Read these off the array that follows.
1) Which number is the entry just right of -20.5?
2) Which number is the entry just left of 16.7?
3) Which number is the entry just left of the smallest entry?
((45.5, -40.4, 16.3, 14.2, 44.2, 2.7, 25.3, -14.9), (-17.5, 27.8, -23.6, -44.3, -50.8, 18.9, -61.9, -10.0), (20.9, -39.4, 30.5, 28.2, 32.1, -16.2, 31.3, 16.7), (3.0, 10.9, 19.0, 4.7, 15.8, 5.2, -11.6, 19.9), (23.2, -40.4, 28.3, 42.0, 48.1, -20.5, 57.3, 11.3), (-37.8, 41.2, -20.1, -29.1, -50.5, 7.6, -45.7, 6.8), (-12.4, 7.2, 12.6, 9.1, 0.2, -7.2, 0.0, 22.3))
1) 57.3
2) 31.3
3) 18.9

Read these off the array that follows.
1) Which number is the entry in the bottom-right corner?
2) Which number is the entry in the top-left corner?
3) Which number is the bottom-left entry?
4) Which number is the 3rd smallest entry?
5) Which number is the entry directly below -9.2?
6) Which number is the largest entry in the last row?
7) Which number is the entry directly below 3.8?
8) Which number is the entry just left of 0.6?
[[ 20.0  -7.1 -53.9   6.4  -9.1  10.9]
 [ -4.6  -6.4 -13.5 -34.2 -14.5  30.2]
 [ 41.9  25.8  -4.6  -9.2   0.5  35.4]
 [ -1.1  -9.3  10.7   3.4  20.4   1.0]
 [ 13.3  19.1   9.4 -26.0   2.3  10.5]
 [  6.4  -5.4  -1.1   9.0  27.3   5.0]
 [  7.9  -1.5  11.6  -3.7  21.0   1.9]
 [-49.4  -1.7   7.1   6.8   2.6  42.8]
 [  7.1  -8.3 -10.0 -40.2   3.8  19.7]
 [ -0.8 -11.7   2.8 -29.5   1.2  16.5]
 [ -7.6   8.0  15.4  -8.1   0.3   0.6]]
1) 0.6
2) 20.0
3) -7.6
4) -40.2
5) 3.4
6) 15.4
7) 1.2
8) 0.3

m =
[[  0  -1 -17  14  -5  10  -9   9 -11   6  19 -36]
 [  2   0 -14  11  -9  14  -7  -2  -6   6  22 -37]
 [ 10 -15 -18 -13   7   4  10 -14  -3  12  -1  33]
 [ -5   1  -9   5  -7  14   7 -31  -3   0   9 -35]
 [ 23 -15  -4  -7  16 -17  20 -20   8  12   2   5]
 [ 15  -7 -15 -19  -8  11   6  -2   1 -16  -6  34]
 [ 20   1 -10 -17 -16   4  -3   2   5 -19 -23  24]]
Counting starts at 1.
The entry in the bottom-left corner is 20
The entry just left of -31 -> 7
The entry in row 3 and column 1 is 10
The entry at row 1, column 3 -> -17
Give the entry at row 1, column 2.
Answer: -1
The entry in the top-right corner -> -36
The bottom-right entry -> 24
Give the entry in the top-left corner.
Answer: 0
The smallest entry -> -37
Give the entry directly below the smallest entry.
Answer: 33
The entry directly below 16: -8
Give the entry in row 2 and column 1.
Answer: 2
The entry directly above the largest entry: 5
The entry at row 2, column 3 is -14
Give the entry directly above -8.
Answer: 16
The entry in row 3 and column 3 is -18

Questions about the array below.
1) Which number is the entry in the bottom-right corner?
2) Which number is the first entry in reading order?
3) Which number is the smallest entry in the first row?
4) Which number is the largest entry in the last row?
5) Which number is the largest entry in the first row?
6) Which number is the first entry on the diagonal from the top-right corner?
7) Which number is the entry in the bottom-left corner?
8) Which number is the smallest entry in the last column?
[[192  43 154 221  57  42 192  62 129 174]
 [154 152 167 179 122 183 171 187 162 100]
 [138 166 192 114  41  86 123 167 201  98]
 [151 142 163  47  45 200  32 194 131 150]
 [144 210  73 166  97  91 159 161  83  67]
 [157 200 155  76 120 118  73 171 143 159]]
1) 159
2) 192
3) 42
4) 200
5) 221
6) 174
7) 157
8) 67

Read these off the table that follows. Rows and columns are numbered from 1.
1) Report the entry at row 2, column 1.
2) Report the bottom-left entry.
3) Report the entry directly below the centre entry.
4) Report the entry in row 1 and column 1.
5) Report the entry in row 1 and column 2.
6) Report the bottom-right entry.
7) Report the entry in the top-right corner.
[[ 54.9 -17.9 -23.3  25.1  20.9 -18.9 -37.0   0.4 -27.5  -5.6   9.9]
 [-23.3  25.1  20.9 -18.9 -37.0   0.4 -27.5  -5.6   9.9   3.7  35.3]
 [ 28.4  -9.5 -59.0 -16.5 -16.5  14.2  15.6  45.9  54.9 -17.9 -23.3]
 [-17.9 -23.3  25.1  20.9 -18.9 -37.0   0.4 -27.5  -5.6   9.9   3.7]
 [-16.5 -16.5  14.2  15.6  45.9  54.9 -17.9 -23.3  25.1  20.9 -18.9]
 [-59.0 -16.5 -16.5  14.2  15.6  45.9  54.9 -17.9 -23.3  25.1  20.9]
 [ 14.2  15.6  45.9  54.9 -17.9 -23.3  25.1  20.9 -18.9 -37.0   0.4]
 [ -9.5 -59.0 -16.5 -16.5  14.2  15.6  45.9  54.9 -17.9 -23.3  25.1]
 [ 15.6  45.9  54.9 -17.9 -23.3  25.1  20.9 -18.9 -37.0   0.4 -27.5]
 [ 45.9  54.9 -17.9 -23.3  25.1  20.9 -18.9 -37.0   0.4 -27.5  -5.6]
 [-16.5  14.2  15.6  45.9  54.9 -17.9 -23.3  25.1  20.9 -18.9 -37.0]]
1) -23.3
2) -16.5
3) -23.3
4) 54.9
5) -17.9
6) -37.0
7) 9.9

a = [[268, 541, 307, 665, 568, 578, 679, 459, 512, 507, 721], [147, 512, 487, 606, 590, 735, 850, 702, 562, 521, 857], [438, 688, 61, 788, 228, 159, 194, 65, 336, 448, 443], [581, 158, 654, 209, 827, 946, 855, 789, 576, 616, 457], [821, 130, 610, 143, 774, 794, 620, 618, 520, 608, 201], [269, 445, 488, 525, 549, 721, 761, 674, 517, 538, 706], [763, 500, 647, 352, 291, 286, 160, 447, 422, 461, 191], [670, 534, 449, 470, 231, 258, 154, 332, 366, 468, 235], [931, 444, 884, 195, 463, 322, 183, 552, 528, 453, 122]]
Read off the entry just left of 521.
562
The entry just right of 735: 850
Read off the maximum.
946
Read off the entry just right of 322.
183
The entry just left of 143 -> 610
Read off the entry just right of 422.
461
The centre entry: 794
The entry just left of 774 -> 143
Read off the entry just left of the smallest entry.
688
The entry just left of the centre entry is 774
Read off the entry just right of the centre entry.
620
Read off the entry just left of 525.
488
The entry just left of 130 is 821
Read off the entry just left of 761.
721

Read these off the matrix that follows. Counting starts at 1.
1) Find the entry at row 1, column 3.
2) Find the entry in the top-left corner.
3) Find the entry in the bottom-right corner.
4) Find the entry in the bottom-left corner.
5) Find the entry directly below the smallest entry.
6) Find the entry just right of the smallest entry.
7) Find the entry directly above -23.
8) Find the entry just right of 3.
[[ -5  -2  -4  14 -37  -7  -5 -20  11   5 -36 -38  -1   4]
 [ -7 -29  19  28 -48 -12 -19 -13  13  13  -7 -18   2 -18]
 [-19  13 -46  14  10   6   2  16  -2   3   0   2 -15  15]
 [-23  10 -47  11  10  -1   2  15  -3   2   1   1 -12  13]
 [ -9  -3  -6   1 -25   4  18 -22 -19  41 -28 -25 -32   1]
 [ 10   7  22   2   6 -18  19  21   1  -6  12   8  39 -29]]
1) -4
2) -5
3) -29
4) 10
5) 10
6) -12
7) -19
8) 0
